rotation ticks, each row followed by its count of ticks:
The counts run from 0 to 82.
[ -5   6   2   2  -7   4  -2 -21  -7   5 -31   0  -9  28  -3   5   7  11
 -12 -14]
53
[ 16  -5  16   9  -2  16 -17 -23  -8   1 -11   3   1  12  -2   3  -2  28
   2   0]
69
[-10   7 -13  10  -2   8 -23 -17  -9  19 -20   3 -14   3  23  -2   8   9
 -18  -1]
41
[  1  -3   5   6  -1  12 -11 -20 -12  -4 -11  -9  -2  36  -4  13  -3  25
  -5  -5]
9
[  3   7   8  20  12   9 -15 -21 -18   7 -11 -18 -11   5  -1  -9   1   7
 -18   2]
39
[ -2   9  -5  11   4  12  -8 -38   3  -2 -23   4  -4   9  18   0   6  21
 -14  -5]
64
[ -2 -14 -18   3   6   7 -13 -22  -4   5 -12   3  -6   7  13  10   2  34
  -1  -5]
4
[ -2  -1  -9  15   5   9  -6 -20  -3   6 -21   9  -4  -4  28  -1   6  22
 -12  -5]
63
[ -3  -1  -3   5  -1  -3 -10 -16  -6  11 -16 -20 -12  22  -5   7   1  17
 -18 -14]
31
[  1 -16  -2   1  16   4 -20  -6 -21  24 -17  -6 -11  20   5   0   5  14
 -13 -11]
33
[  6   3   5  10   6  18 -11 -24  -6  -5 -12  -4  -5  10   8   1  -5  36
  -2   8]
2
[  4  -9   0   0  -2  15 -11 -31 -10  -4  -9  -4  -3  22   3   6  -1  32
   0  -7]
5
[ -5 -17  -2  -2  -5   6 -13 -26  -6   7 -20  18  -9  17  13  10   5  23
   1 -11]
71
[-13  -1   4  19  -1  13   0 -12 -11   2 -13  -7   2  31  14   2   0  23
  -8  -6]
79
[ -5  -8  -7   9  -2   4 -12 -27   5   5 -20  19  -7   5  19   3   7  33
   1  -5]
67
[ 15  11   6  14  10  19 -10 -29  -7  -5 -14  -4  -4   4  10  -3   4  25
  -2   2]
65
[ 15  -6   7   7  11  10 -15 -10  -9   6  -7  -1   0  19  -3   5  -9  34
   8   5]
6
[ 12 -12  -8   3   5   2 -23  -6  -8  23 -12  -9  -1  17  -1   8  -4  26
 -14   2]
29
[-20  -1 -18  14  -1   6 -14 -13  -2   9  -9  -8  -6  10  20   5   0  22
 -11   3]
19
[ -1  -7   0   3 -11   1 -19 -18  -4  25 -35  14 -12  10   3   0  -2  12
  -5   2]
48
[  9 -11   1  10   4  11 -14 -19  -6  12 -18  14   2  15   8  -2   7  34
  -2  -1]
70
[  5  -3   2   6  -3   9 -13 -37  -1  -5 -21   5  -7   8  10   8   1  28
  -2  -5]
68
[ -5 -15   0   9  -7   8  -8  -6 -13  17 -21  12   3  28   6   5   4  25
  -5   1]
74
[ 14   2   6   5   8  11 -18 -17  -5  11 -17  14  -9   0  12   0   0  30
  -7   7]
66
[  2   6  10   9  13   6 -15 -16 -15   8 -18 -22  -7  23  -3  -4   3  13
 -22 -10]
35
[  5  -4   0  14   3   1  -5   0 -13  27 -24   1  11  15  -1  -7   6  12
 -16   0]
55
[ -9   4   7  26   9  12  -7  -8 -18  11  -8 -11  13  25  10  -1   0  25
  -5  10]
80
[ -8  -5  -8   2 -12   7 -23 -30  -2  12 -23   4 -19   2   9   5   0  10
 -12   0]
45
[ -7 -13  -4   6  -1   5 -15  -5 -19  16 -10   3   3  31  12   4  15  24
  -4   1]
11
[ -6  -4 -17  11   3  14 -11 -15   1   9 -17   8   6   1  27  -2   8  33
  -3   3]
0
[-14   5  -7  12   2  11 -16 -30 -15   2 -13  -8 -12  11  12   0  13   2
 -23  -6]
38
[-12   7  -6  14  -1  13 -13 -22  -4  -3  -8 -21  -8  13  13   1  -8  24
 -11   4]
20
[-29 -12  -5  14  -3  12 -11  -4 -18  16  -9  -3  -5  20  23  -3   4  12
 -11   3]
15
[ -6  -9   9  17   3  13 -12  -7 -19  20 -14   0  15  33   7  -3   4  23
  -4   4]
77
[-24   0  -9  13  -7  12 -11 -13  -8  10 -12  -6   3  16  23   7  11  20
  -8   1]
82
[ -2  10   9   4  -7   5 -21 -30  -2   1 -19  -5 -16  11  -3   3  -9  22
 -11  -3]
46
[ -4  11  -1   9   2  16 -25  -6  -9  13 -12 -19  -7   5   8   1 -11  28
  -6  21]
21
[ -6  -4  -8  -9  -4   2 -12 -19   2  -1 -15 -13 -20  22   2  13  -7  22
 -14 -16]
27
[ -7  10   5  19  10  11 -16 -12 -16  14  -1 -21   0  24   7  -4  -5  18
  -1  14]
17
[  0   8  -7   7  -2   8 -19 -20  -5   6  -9 -25 -10  13  -3   8 -18  34
  -2   3]
24
[ -6   5  -1   2 -15   9 -20 -27  -4  12 -27   5 -13  17  -2   2  -7  14
 -11  -9]
49
